In the rows, 128 means zero.
which system made each run
B, seq 1 (8 x 22)
[[ 85  98 159 124 164 144 126 103 104 168  86 193 124  99 110 103 116  94
  114 136  94  92]
 [108 124 139 135  98 141 112 141  90 161 110 195  82 179 142 110 153 116
  111 103 154  80]
 [144 136 104 156  76 127 118 157 104 139 183 117 129 200 128 136 170 136
  154 136 176 110]
 [142 113  96 135 128 114 144 144 147 139 165  52 185 127  95 149 140 183
  152 156 152 110]
 [126  86 129 131 177 115 143 124 136 162 111  87 185  76  65 125 110 121
   95 145 103 126]
 [103 113 158 136 149 142 131 149 122 158  86 177 125  89  95  89 116  95
   67  78 114 119]
 [150 148 132 149  80 141 125 163 114 131 119 164  92 172 136  99 150  91
   83  68 159 132]
 [165 163 111 151  75 138 143 165 150  96 170  91 139 168 147 130 158 133
  152 105 176 151]]
U, seq 2 (8 x 22)
[[109 173 124 116  99 137 136 175 155  95 166 117  92 132 177 129 117 172
  129  72 148 151]
 [199 141  86 110  95 106 129  80 134  97 145 101 111 143 130 143 108  98
   95 115  91 176]
 [142 159 103 120  79 158 165 128 158 100 169 125 127 149 159 133 137 172
  201 106 148 113]
 [163 129 115  82 122 108 118  47 131 103  85 141  82 142 162 154 108 124
  135 146  96 132]
 [149 132 110 136 104 118 113 129 127 125 144 103 138 188 139 162 164 169
  190 172 181 100]
 [105 115 111  79 146  91  96  85 110 143 123 141  83 123 139 171  95 184
  114 146  95 100]
 [153 101  99 147 126 113 123 103 108 155 167 107 177 151  72 152 149 137
  162 183 131  92]
 [ 65 112 146 103 163 138 127 106 123 153 117 183 117  88 123 136 106 174
  162 137  99  71]]
D, seq 3 (8 x 22)
[[130 150 123 107  97 146 129  99 137 109 119 174  94 165 165 148 148 175
  199 127 151  83]
 [ 80  94 129 127 137 114  97 121  62 182 144 159  93 169 147 125 126 111
  113 171 122  89]
 [114 128 113 119 142 111 112 116 133 125 164 107 149 135 122 176 135 196
  196 184 142 102]
 [ 80  96 127 104 162 106 113 134 112 181 123 147 119  90  89 138  98 168
   83 114 102  80]
 [181 130 106 135 117  95 102 125 140 132 113 112 156 144  56 174 163 170
  127 129 159 100]
 [ 95 121 148 146 120 164 147 163 127 166 122 188 139 112  81  99 146 141
  126  74 146  69]
 [147 112 130 184 131 119 113 158 104 152 152  97 184 155  77 124 165  90
  126 166 161 138]
 [ 86 131 151 142 155 166 171 173 164 128 148 114 181  69 114  99 120 145
  160 110 131 133]]
D, seq 4 (8 x 22)
[[135 165 147 130 108 172 169 129 167  75 128 126 130 123 190 100 133 106
  183 112 138 173]
 [111 119 134 114 139 127 132 115 103 128 123 111  93 136 197  96  98  66
   88 144  96 182]
 [157 155 111  95 117 124 140  89 159  71 129  94 104 139 197 149 113 146
  171 148 115 169]
 [106 122 126  80 127 125 126  87 106 135 103 162  56 131 185 120  89 119
   95 111  85 123]
 [164 142 104 108 102 101  93  78 115 103 123 134  90 186 161 174 143 144
  160 169 136 124]
 [ 69 125 136 103 128 140 115 111 102 146 141 197  72 139 166 133 113 161
  156 129 111  79]
 [128 111 108 125 135  80  73 107  84 143 164 119 117 169 114 178 134 152
  133 192 130 110]
 [ 82 127 123 106 141 130 120 131 136 141 157 166 120  95 100 159 115 210
  161 117 117  74]]
Z, seq 5 (8 x 22)
[[ 69 167 166 149 133 155 127 193 142 106 153 165 119 107 153 115 138 156
  159  97 158 140]
 [119 165 133 136 123 121  97 125 108  83 191 145  97 128 164 137 114  91
  125 132  93 204]
 [106 156 143 159 132 165 160 181 160 101 178 109 173  95 134 106 135 126
  171 117 142 168]
 [129 140 104 137  96 136 144 139 106 123 209 124 110 131 138 102 105  85
   90  90  86 173]
 [154 139 109 157 103 162 169 125 145 109 195 113 188 123 101 118 144 117
  194 132 123 139]
 [102 104 106 133 103 159 164 121  96 170 188 151 125 126 125  87 101  94
  110 101  82 106]
 [162 106 105 144 131 133 150  78 124 134 166 111 188 123  85 133 132 100
  170 179  93 127]
 [101  80 117 131 140 140 165 141 113 196 137 127 155 105  88  95 109 123
   90 109 106  77]]
G, seq 6 (8 x 22)
[[ 95 106 145 102 169 111 130 136 123 140  85  81 104 105 182 107  86 111
   65 135 110 161]
 [186 158 129 136 119  99  94 136 159  88  98  99 138 148 105 169 163 150
  131 130 178 159]
 [117 129 101 113 107 102 112 149 100 147 181 129  80 131 126 130 100 131
   48  79  99 142]
 [196 145 112 149  82 153 160 100 136  94 142 116 150 164 136 110 153  71
  162 133 130 159]
 [ 72 156 143 118 140 149 135 141 137  98 185 153 105  78 165 123  91 145
  147 107  86 166]
 [152 122 129  93 127 130 150  84 148 112  49  98 106 158 202 125 126 126
  151 155 145 127]
 [115 163 119 112 118 105  87 141 140 108 159 159  96 124 107 181 131 211
  145 104 137 110]
 [151  90  91 105  89 130 154  83  94 174 120 136  99 177 140 109 120 105
  102 117 113  78]]
K, seq 7 (8 x 22)
[[115 126 115 120 131  88  91 149  93 143 170 113  92 130 123 134 100 113
   40 112 101 168]
 [167 154  91 140  95 107 108 119 122  94 209  91 134 160 130 162 137 137
  154 153 125 166]
 [ 90 151 131 125 144 138 125 135 138 100 201 150 129  65 114 135  91 145
  134 103  72 168]
 [172 170 127 127 106 125  92  80 128  80 128 196 106 135 108 159 140 105
  152 117 104 150]
 [ 81 158 148 131 121 116  80 175 106 123 159 180  69 136 148 137 128 144
   96  93 140 139]
 [164 125  91 125 102  84  92 105  85 136 171 118  98 171 116 149 120  97
   74 138  98 151]
 [ 97 152 110 142 116 120 109 156 114 113 235 112 129 136 136 154 126 164
  163 151 126 149]
 [135 135 115 118 143 119 112  78 126 110 171 164 132  78  81 152  99 117
  127 128  52 152]]
W, seq 8 (8 x 22)
[[158 151 104 129  88 144 140 117 152 112 154 148 142 150 102 156 157 183
  197 116 154  84]
 [113 122 125 152  91 165 141 121  94 153 173 187 130 170 120 113 154 112
  186 136 135  75]
 [117 110 149 142 147 125  96  99  84 147 106 162 128 169 145 132 158  93
  170 204 143 103]
 [ 70 108 148 111 174  91  71 126  92 159 118 153  97 128 137 158 117 164
  122 177 125 102]
 [137 126 117 125 148  76  73 129 127 135 145 121 141 113  57 187 134 184
  112 144 128 114]
 [111 131 131 159 142 140 131 162 144 141 171 149 181  84  49 135 142 159
  148 113 132 106]
 [130 124 148 182 135 149 125 138 108 143 157 169 173 115  67 102 152  55
  128 130 115 142]
 [ 91 131 188 155 182 140 103 146 114 125  91 151 140 100 142 105 135  67
  124 161 128 171]]
B, seq 9 (8 x 22)
[[ 86 130 156 152 122 139 112 180  89 155 135 173  95 141 137  91 134  89
   73  95 140 131]
 [154 149  92 133  60 129 141 163 122 129 180 116 103 181 137 125 139 141
  106  73 156 122]
 [187 141  91 145  96 132 157 122 156 103 173  73 186 137  98 137 144 135
  164 130 133 147]
 [142 117 140 118 169 131 158 117 177 120  71  82 184  68 101 127 120 142
  136 137 127 139]
 [103 114 174 127 175 130 125 133 121 139  60 138 124  93 146  92 113  70
   79 130 112 160]
 [ 90 146 148 125 105 150 131 163 110 129 135 166  68 146 188  89 118 104
   99  76 131 142]
 [166 153  85 121  62 136 149 119 125 104 187 108 100 185 172 128 132 127
  145 111 129 141]
 [158 136 105 124 119 146 168  96 166  97 159  87 175 116 131 143 128 155
  206 156 122 133]]
U, seq 10 (8 x 22)
[[ 97 119 143  97 164 141 137  81 147 129 104 173 133  69 111 144 101 165
  170 137  86  96]
 [160 122 154 160 145 120  95 111 125 134  74 157 167 139  72 143 172 107
  153 165 157 109]
 [ 65 134 163 136 149 117  76 172 101 151 124 190  90 130 123 138 137 157
  119 121 151  98]
 [120 112 129 158 149  97  86 136  77 153 176 126 138 128  89 131 127  76
   80 162 101 160]
 [ 72 136 143 150 147 160 152 169 135 127 198 135 165  73 115 108 114 138
  162 119 109 143]
 [147 141 157 132 162 140 133 101 156  98  88 152 153  66  99 115 116  76
  116 113  86 175]
 [135 170 165 167 112 152 123 182 156  99 104 155 145 130 117 116 174 122
  149  89 186 142]
 [129 158 139 122 115 105  86 140 109 112 122 168  61 137 149 131 119 105
   64  84 119 168]]
P, seq 11 (8 x 22)
[[190 124 120 113 115 115 137  88 134 112  70  95 115 151 147 114 122  70
   82 125 118 167]
 [ 86 128 169 125 168 105  99 174 122 131  77  95 105 135 186 121 128 130
   95 148 167 156]
 [123 121  90 100 117  77  88 125  94 149 165 101  83 167 142 174 112 182
  100 147 127 111]
 [125 171 114 143 107 129 131 175 156  89 203  98 143 119 127 149 132 178
  155 103 147 163]
 [142 134  96 107  83 161 187 107 137 120 169 128 108 126 160  93  95 111
  123  75  85 139]
 [148 154 157 115 129 153 150  98 163  76  63 132 117 131 194 114 135 103
  173 136 139 164]
 [ 63 108 151 103 146 133 122 126  99 159  97 156  83 146 196 118 115 144
  140 155 134  87]
 [129 137 114 123 127 108  92 106 123 123 155 141 129 154 117 184 151 187
  193 178 147  94]]
G, seq 12 (8 x 22)
[[162 130 125 148 126 151 144  67 129 104 147 149 170 118 112 124 139  69
  188 168  91 151]
 [ 75 137 169 109 182 131 110 110 132 110 109 173 107  68 152 129  96 123
  134 140  83 157]
 [147 129 153 114 145 102  85 103 123 122  36 138 102 164 152 149 152 118
  128 170 163 123]
 [118 141 118 135 120  85  56 144  90 139 175 160  93 154  94 175 142 161
  105 138 134 120]
 [162  97  95 138 105 118 129  82  78 156 166 123 136 170 114 117 125  64
  114 165  90 125]
 [125 147 144 148 152 145 123 100 134  93 171 164 165  79  97 136 125  97
  176 151  80 172]
 [101 117 164 102 179 125 115  97 124 125  57 145 101 100 174 114 101  95
  109 150  99 154]
 [145 158 151 133 137  92  58 130 133  99  83 148 110 154 122 177 162 150
  138 152 169 139]]
P, seq 13 (8 x 22)
[[ 88 129 140  99 155 118 120 138 148 125  97  98 113 130 181 156 124 202
  169 163 164 109]
 [103 122  93 103 104 133 148 131 134 152 164 130 114 140 129 148 121 211
  159 111 137  58]
 [157 144 108 139  89 169 179 126 169 113 150 124 168 130 114 122 148 157
  199 104 147 102]
 [126 102 129 125 118 181 206 108 141 150 101 127 157 122 151  72 120  97
  163 121 121  98]
 [141  96 144 112 158 135 146  80 142 140  39 114 151 130 143 125 136 121
  165 177 140  98]
 [ 86  91 146 119 169 118 120 146 125 178  89 122 144 119 108 137 134 179
  133 157 157  66]
 [158 110  93 130 115 107 128 127 133 160 144 112 163 138  52 158 144 179
  131 126 145  69]
 [152 117 120 158 112 153 176 168 157 146 143  92 191 106  71  99 144 120
  120  88 149 119]]
Z, seq 14 (8 x 22)
[[134 144 132  97 107 175 182 101 163  97  93 135 104 123 199 100 113 128
  170  99 124 130]
 [157 128 147 128 119 157 166  93 137 107  79 130 123 138 183  84 129  50
  135 129 119 164]
 [155 112 132 151 118 147 166 148 130 142  94  69 158 166 166  82 146  73
  124 144 167 147]
 [158 104  89 111  92 118 159 129 117 154 133  51 119 187 174 113 121 125
  104 137 149 120]
 [159 113  87  87  98 140 182  85 153 132 110  83 124 152 166 131 112 166
  162 131 129  87]
 [146 106 123  86 121 152 176  65 144 135  58 143 108 123 162 104 104 115
  135 114 104  93]
 [170 104 147 123 142 133 147  86 134 136  30 122 145 140 133 106 144  75
  126 151 138 123]
 [144  95 137 129 133 114 126 144 114 167  55  86 127 172 142 111 147 107
   84 145 178 107]]
W, seq 15 (8 x 22)
[[127 166 154 149 110 163 148 176 157 103 122 164 127  97 123  90 133 105
  110  49 136 161]
 [159 165 142 155  99 140 129 156 129  88 135 115 119 160 169  98 148  67
  116 113 151 198]
 [101 155 137 112 128 139 139 134 136  89 149 103  96 133 226 117 105 120
  150 144 122 187]
 [155 148  97  83 105 114 127  73 137  87 152 124  80 137 172 155  94 141
  133 124  84 160]
 [152 157 115  94  95 150 152  92 172  93 106 157 104 124 147 148 124 181
  178  92 128 102]
 [150 142 110 126  60 153 140 121 117 133 144 181  95 183 131 123 154 138
  152  85 150  79]
 [127 127 134 145 104 145 125 127 105 137 123 135 124 200 172 127 170 122
  190 173 180  97]
 [ 81 102 118 116 133 110 105 112  74 162 166 136  94 169 171 143 120 143
  152 190 124  93]]
K, seq 16 (8 x 22)
[[ 88 134 146 116 155 149 168 168 176 116 113  88 146  90 168 116 111 180
  159 121 154 129]
 [179 114 120 102 119 144 171  70 161 122  55 130 132 109 119 108 113 100
  110  94 103 121]
 [105 143 151 135 104 167 157 169 141 128  96 138 112 161 193  94 151 134
  164 106 187 106]
 [121  83 125 109 143 129 156 102 105 168  86 103 115 130 163  85  96  76
   75 135 100 124]
 [130 120 119 122 123 137 146 118 133 126 118  79 140 174 189 135 145 151
  196 184 166 113]
 [ 89  94 127  87 167 139 167 107 148 160 103 112 133  70 136 114  79 160
  120 124  88  96]
 [174 130 117 115  98 148 154  83 152 126  75 147 136 155 124 133 156 143
  186 128 155  72]
 [ 65 104 151 128 140 160 154 166 118 181 100 156 121 109 138  82 121 137
  108  99 138  75]]

runs to name
seq 17 (2 x 22)
[[127 119 110  78 115 113 143 123 129 145  98 114  68 128 166 118  88 145
   57  76 109 121]
 [191 168 112 143  68 143 133 125 154  94 135 145 131 170 116 138 171 137
  169  95 166 124]]
  G
seq 18 (2 x 22)
[[136 122  88 103 129  75 107 145 133 140 156  63 118 125 105 168 107 196
   77 119 130 124]
 [154 107  78 117  99 129 159  98 132 156 176 128 148 116  62 135 111 153
  121  97  92  83]]
  U
seq 19 (2 x 22)
[[174 131  94 102  78 121 130  99 136 139 119 167 101 146  85 146 132 161
  109  70 126  74]
 [132 127 145 129 122 147 116  83 115 129  91 214 117 150 118 138 157 127
  190 143 134  74]]
  Z
seq 20 (2 x 22)
[[153 140  90 106  97 103 134 148 143 128 156  90 106 121 107 137 101 164
   55  58 116 142]
 [191 147 104 136  70 157 172 124 153 108 137 119 131 145 127  97 135  92
  115  65 130 150]]
  G
seq 21 (2 x 22)
[[101 148 149 145 130 142 126 162 134 109 128 109 137 161 186 128 157 151
  200 169 185 131]
 [ 94 102  95  94 142  95 128 133 119 158 160  68 114 130 153 153  95 198
  117 156 125 101]]
  G
seq 22 (2 x 22)
[[ 70 144 164 146 152 168 150 169 150 115 159 159 156  64 123 101 120 132
  162 106 113 147]
 [168 117 110 103 108 131 135  44 117 130 107 184 105 127 107 132 114  99
  127 112  74 103]]
  P
seq 23 (2 x 22)
[[118 125 143 115 116 181 179  86 131 123  97 177 109 130 183  86 120  89
  173 118 106 113]
 [129 120 148 130 154 109  97  96  99 121  94 118 117 160 182 136 137  83
  143 208 129 160]]
  D
seq 24 (2 x 22)
[[155  89 113 129 112 125 136 113  91 179 103 133 120 157 100  97 126  68
   60 114 113 104]
 [164  98 112 139 124 113 125 109 124 156 110  94 170 172  94 150 161 147
  160 183 162  84]]
  Z
seq 25 (2 x 22)
[[142 123 120 111 156 116 121  72 146 115 136 147 156  70  69 159 105 147
  145 139  72 130]
 [134 169 149 137 110 142 103 145 148 104 114 198 121 122  93 151 163 169
  163  88 160 102]]
  K
seq 26 (2 x 22)
[[119  83 142 127 147 111 111 126  95 184  57 131 123 164 126 118 147 114
  102 161 161  76]
 [ 95  87 126 123 160  85 101 167 102 181 110  77 130 141 116 141 125 163
   77 155 158 100]]
  W
seq 27 (2 x 22)
[[ 72 116 113 113 132 136 139 129 118 148 183 125 126 134 161 140 115 190
  189 165 125  84]
 [144  95 123 107 173 102 117  59 125 139  92 111 152 102 104 151 107 119
  133 187  85 125]]
  U
seq 28 (2 x 22)
[[141 145 122  91 114 160 168  82 176  94  93 149 116 103 158 129 116 164
  185 105 114 111]
 [132 103 140 120 134 105  95 102  85 157  71 157  86 168 149 119 131  75
   79 150 122 123]]
  D
seq 29 (2 x 22)
[[ 82 147 156 127 146 145 104 104 115 113 148 223 106 102 130 142 122 136
  182 139  96 115]
 [139 140 159 161 160 113  71 110 107 103 127 158 152 130 106 155 156  86
  160 191 124 167]]
  U
seq 30 (2 x 22)
[[108 117 158 140 161  99  75 140 114 155  81 168 131 124  72 155 155 155
  117 146 160  86]
 [151 111 118 143 131  91  98 164 118 167 115 105 150 144  57 146 152 151
   71 117 167  97]]
  K
seq 31 (2 x 22)
[[177 104 105 159 118 109 130 145 115 155 150  73 175 151  73 119 146  89
   84 139 141 140]
 [ 69 124 131 110 121 166 172 153 141 146 146 155 111  92 148  96  97 163
  130  71 113  95]]
  U
seq 32 (2 x 22)
[[ 66 130 164 108 161 141 137 150 134 124  95 115  99 118 220 106 107 134
  140 147 137 145]
 [105 115 105 102 116 121 137 103  90 138 167 113  80 157 204 116  92 106
  109 148  91 144]]
  B
seq 33 (2 x 22)
[[145 178 142 121 110 145 116 104 153  72 126 205 102 101 121 140 130 130
  156  83 104 149]
 [105 148 159 145 108 164 121 130 101 128 121 222  89 146 153  95 143  79
  142 102 126 118]]
  P
seq 34 (2 x 22)
[[167 166 127 146  81 165 138  97 129  89 151 197 121 144 124 120 152  90
  176 100 117 136]
 [ 62 141 167 139 144 139  96 156  91 133 138 195  83 126 166 109 121  93
  108 124 116 148]]
  K
